One turning vector, and how many ticks it has turned:
The counts run from 0 to 301.
[ 65 162 144 145 128 158 141 138 142 147 119 181 116 100  83 150 118 120
 140 146  93 114 115 129 133 136 132 123 106 153 136 133 174 120 141 140
 135 147 127 156 148 187 113  89 152 150 112  91 138 107 132 126 126 158
  83 127 133  65 135 133 108 147  99 138 154 198  89 129 150 106  76 116
  95 137]
290
[107 136 110 134 130 114 161 156 137  56  72 163 114 130 144 122 106 130
 140 118  87 108 163 148 161 143 143 122 152 132 133 154 156  98 128  90
 117 130 130 152 134 199  76 144 127 112 115 147 109 165 149 131 189  96
 121 146 127 163 116  99 100 101 122  93 107 131 139 162 154 142  72 154
 119 145]
68
[102 114 112 155 118 160 131 130 141 103 141 145 152 122 140 130 107 178
 102 140 141 146 160 147 159 121  82 115 139 123 107  91 144 122 117 135
 178 138 118 149 190 117 163 153  87 161 119 129 150 123  87 159 155 128
 150 147  94 135 127 149 104 116 129 125 134  52 170 106 102 195  86 134
 117 106]
233
[ 89 103 128  99 145 180 138 117 132 120  64 145 126 116 117 165 110 135
 132 138 118 131 141 150 132 132 103  99  99 132 165  96 154 168 110 153
 186 118 118  98 160 120 131 118 117 143 137  87 142 115 119 148 126  89
  95 136  94  69  83 169 127 181 120 111 136 138 117 150 143 134  73 110
 106  95]
261
[148 131 120 124 123  97 170  96 122 122  93 122 125 161 101 145 130 108
 148  92 106  68 143 140 121 103 146 119 104 122 185 120 137 108 121 114
 121 108 141 122  55 155 101 116 139  74 127  95 138 169 181 129 137  97
  97 125 144 110  90 111 139 134 183  87  87 141 128 150 169 144 102 156
 139 136]
97
[128 172 113 176 122 130 107 118 137 174 205 166 135 137 110 119  97 113
 110 143 133 141  93  77 126 127 133 160 138 151  88 149 154  98 135 143
 100 137  83 176 109 145 122  99 126 143 116 145 160 122 134 103 139 163
 133 103 170 112 175 107 110 128 119 155 128 176 118  96 105 103 163  90
 127 159]
142
[123 111 179 132 138  90 125 106 138 143 150 105  97 155 124 131 163 140
 110 127 149 128 141 112  92 113 142  70 113 141 130  80 112 175 122 137
 149 156 146 126 113 146 127 147 214 174  88 130 109  97 114  69 109 139
 135  94 159 156 146 156 111 134 103 136 117 121 130  98 142 142 112 172
 156 167]
165
[135 117 110 155 117 180 159  96 134 123 124 160 165 135 115 158  86 155
 127 134 154 135 147 157 151 119  73 151 123 120 130 116 151 106 103 146
 146 103  93 143 158  99 145 122  61 126 142 102 163 161 117 157 142 121
 103 160 103 106 116 151 122 138 163 106 140  85 155 124 122 177 101  93
 104  73]
266
[123 117 114 101 143 134  91 192 129  79 102 125  99 111 180  78 121 130
 128 132 107 154 145 145 164 167 122 160 189 122 107 165 113 122 139  97
 108 133 120 131 170 134 107 169 124 130 146 169 103 150 129 115 172 110
 163 135 111 191 127 112 107  98  91 121 135 112 130 182 121 104 133 123
 134 141]
213
[147 137 122 127 107  90 172 100 125 140 119 118 140 149  89 142 144 125
 143  96 104  59 125 149 122  99 128 129 119 113 180 116 124  96 128 118
 116 113 149 130  59 141 136 115 118  68 138  86 152 161 167 145 102 128
 101 142 133 102  91 102 156 123 196  89 102 115 137 130 166 163 113 168
 127 127]
95
[109 116 119 109 131 117 102 197 129  80 106 127 118 102 176  90 146 143
 136 134 113 141 137 151 162 167 135 142 187 117  92 173 107 119 140 103
 103 145 140 128 191 127 116 156 104 137 139 168  79 126 109 124 145 135
 158 150 111 188 139  99 125  94  82 121 150  99 135 158 120 125 140 138
 110 131]
215
[ 86 106 103  81 136  99 120 187 118  90  66 114 130 103 164 128 157 137
 142 138  93 125 130 127 132 150 171  70 142 116 127 152 127 169 131 126
 144 151 163  98 158 125 119 138 105 123 140 143  76  79 107 151 122  94
 154 151 106 124 109  98 156 152  78 113 113 111 126 133 130 128 131 173
  99 135]
40
[140 128 109 162 112 170 155  96 136 124 139 161 166 134 112 151  87 156
 125 131 144 130 153 153 161 114  73 159 128 119 132 115 145  88 107 143
 139  97  97 151 154 110 148 126  60 114 136 103 169 172 121 162 145 136
 107 157 104 109 118 144 123 124 173 106 139  84 158 125 122 185 101  94
 109  79]
267
[ 99 143 115 110 124  95 117 195 137  82 107 121 106  99 151  73 143 129
 132 118  69 111 145 139 160 144 147 131 174 117 129 148 127 104 156  91
 124 158 161 137 138 178 119 155 139 123 126 152 116 134 141 139 162 124
 170 126 110 174 121  91 109  80 118 125 122 122 126 162 131 120 105 182
 142 171]
35
[127 132  69 107 140 163 146 133 101  85  91 118 167  91 154 158 110 124
 145 148 115 147 118 111 137 128 143 105  97 132 106 142 142 133 133 140
 168 110 158  80 158 116 126 127  66 123 133 142 125 100  92 220 143  84
 143 130  91  89 132 117 150 136 139 161 117 144 120 115  83 101 133 113
 119  95]
45
[138 143 126 141 127 153 141 126 126  94 156 104 144  85 144 126 135 131
 119 149 131 156 118 116 141 118 130 111  92 134  89 106 124 107 151 131
 163 139 182 115 166 152 154 146 139 160  92 148 133  95  79 200 141 152
 157 110 104 138 178 137 115  82 143 199 156 146 119  96  68 111 116 130
 154 116]
15
[175 116 150 118 145 158 146 105 121  78 118  82 113 112 152 132 133 112
 123 124 146 147 134 125 124 117 138 119  84 140 116 104 106 124 137 110
 162 113 179  84 141 150 115 157 179 148  90 150 115 128 106 172 150 112
 142  94 119 171 162 152 109  86 156 186 139 145 113 136  91  91 109 119
 188 120]
193
[135 124  81 116 121 111  81 137 133 150 173  93 153 132 141  99 127 148
  91 134 124 134 130  93 125 116 112 116 140 107 122  89 126 150 132 140
 175 145 121 123 105  84 185 146  95 136 139 144 170  96 117 144 122 108
 202 107 109 115 112 127 140 131 152 135  89  73 164  99  95 152 161 160
 156 152]
204
[104 142 109 113 137 204 132 119 135 124  90 156 126 107 110 147  85 109
 138 135 103 133 123 139 144 138  99 156 100 146 160 123 166 121 120 141
 160 106 109 115 141 140 123 108 106 118 144  93 165 146 144 162 146  99
  90 123 101  61 102 151 121 153 149 137 140 183  98 172 132  89  84  80
 123  94]
82
[167 118 173 164 113 142 159  90 126 143 144 145 136 144 109 159 136 133
 151 117 187 126 119 172 133 122 106 174 130 127 119 150 105  99 108 132
  72  96 111 151 143 101 128 112 116 115 135 114 113 173 124 104 104 180
  66 160 147 147 157 136 137 123 140 116 172 118 127 126 144 157 142  80
  97  73]
122
[ 82 120 162 125 127 159 125 120 141 177 113 163 121 117  92 161 131 136
 138 138 134 120 117 146 117 135 107 115 118 132 156 111 147 160 110 164
 139 136 109 133 153 112 150  91 129 144 146  71 136 101 128  95  81 150
  73 143 126  61 101 160 140 188  95 107 156 142 105 130 168 133 106 109
  81 100]
294
[147 147 172 148 112  82 168  90 132 151 148 117 113 152  81 135 164 114
 135 102 126  75 124 136  99  96 149 110 100 133 165 105 119 111 133 118
 108 133 160 138  65 171 120 119 194 112 100  93 131 139 160 100  94 163
  94 115 165 132 129 125 131 111 163 122 120 150 119 110 168 137 105 169
 146 148]
129
[ 79 127 141 124 129 183 124 148 152 102 115 151 117  85 125 118 112 149
 111 139 104 137 152 169 167 139  78 134 131 127 140  93 151 112 133 133
 183 141 136 137 194 160 156 140 134 168 118 101 160 123 110 158 153 141
 129 130  82 115 114 166  88 108 129 141 166 120 126 154 128 136  50 126
 132 113]
52
[167 121 130 139 121 160 146  72 129 168 142 134 153 150 101 163 116 127
 139 118 166 119 117 143 121 112  91 164 104 120 152 122 119 119 106 154
 119  91  95 130 109  74 152 102  91 102 154  88 158 164 138 128 100 140
  81 144 132  88 112 146 153 156 176 111 139 122 136 130 137 148 147  76
 108  75]
299
[ 92 179 106 142 116 130 121 130 135 190 156 171 140 114  77 136 118 110
 125 141  96 107  87  96 118 125 140 134 116 142 140 136 169 116 139 152
 125 144 115 154 105 150 140  78 110 120 136  93 162  94 147 131 105 155
 109 121 140  42 123 107 143 159 124 133 126 188 105 106 139 101 135 123
  95 142]
111
[139 126 126 124 138 104 168  96 124 104  79 141 115 168 116 155 113 112
 143 105 111  93 157 130 122 113 147 115 109 138 172 130 151 123 114 106
 115 107 119 124  68 168  72 124 149  88 119 113 126 174 173 108 153  77
  91 125 150 127  96 116 128 144 150  81  83 142 127 159 172 137  95 140
 136 140]
99
[147 103 166 126 135 173 130 101 130 150 112 147 115 147 117 152 117 118
 149 121 170 143 127 160 122 145  97 177 126 129 143 153 112 139 101 140
  95  91  88 130 147  92 111 107 128 118 154 103 115 166 136  84 102 141
  62 147 136 123 122 161 134 161 116 104 166 142 113 165 153 118 131  55
 101  75]
119
[ 98 162 126 120 127 146 105 130 135 194 132 156 120 115  80 131 115  94
 134 132  97 107  94 108 114 135 127 148 113 138 160 131 154 136 138 150
 129 133 106 137 100 134 145  77 130 116 151  80 167 108 159 121 103 141
 100 115 131  42 102 127 139 168 128 131 133 203  95 145 150  80 126 101
 110 138]
113
[156 116 156 121 143 156 147 105 125  74 119  86 103 115 149 125 129 121
 121 128 146 156 148 130 127 121 128 111  89 141 113  97 115 129 139 110
 168 121 172  96 151 156 113 159 189 158  86 152 114 126 101 154 157 114
 142  93 121 174 161 162  93  88 140 182 141 143 116 127  96 103  94 122
 186 128]
194
[159 102 137  93 127  99 104 152 108 138 128  66 129 112 158 113 186 119
 145 126 146 134  98 133 111 138 159 125 136 109 115 152  68 156 137 131
 105 138 172  79 141  73 154 133 122 117 154 143  78  93  97 141  70 144
 144 137 122 152 135 112 175 126 109 150 149 115 119 117 110 106 194 143
 124 108]
186
[ 81 114 110  88 138  94 121 196 119  87  69 114 117 103 164 111 160 141
 142 131  85 120 134 135 141 150 168  79 157 118 125 149 125 165 139 113
 136 157 165 102 156 137 114 142 120 128 138 140  75  88 115 139 123  99
 155 149 103 137 105  95 150 139  77 113 115 113 128 138 139 126 123 186
 106 142]
39
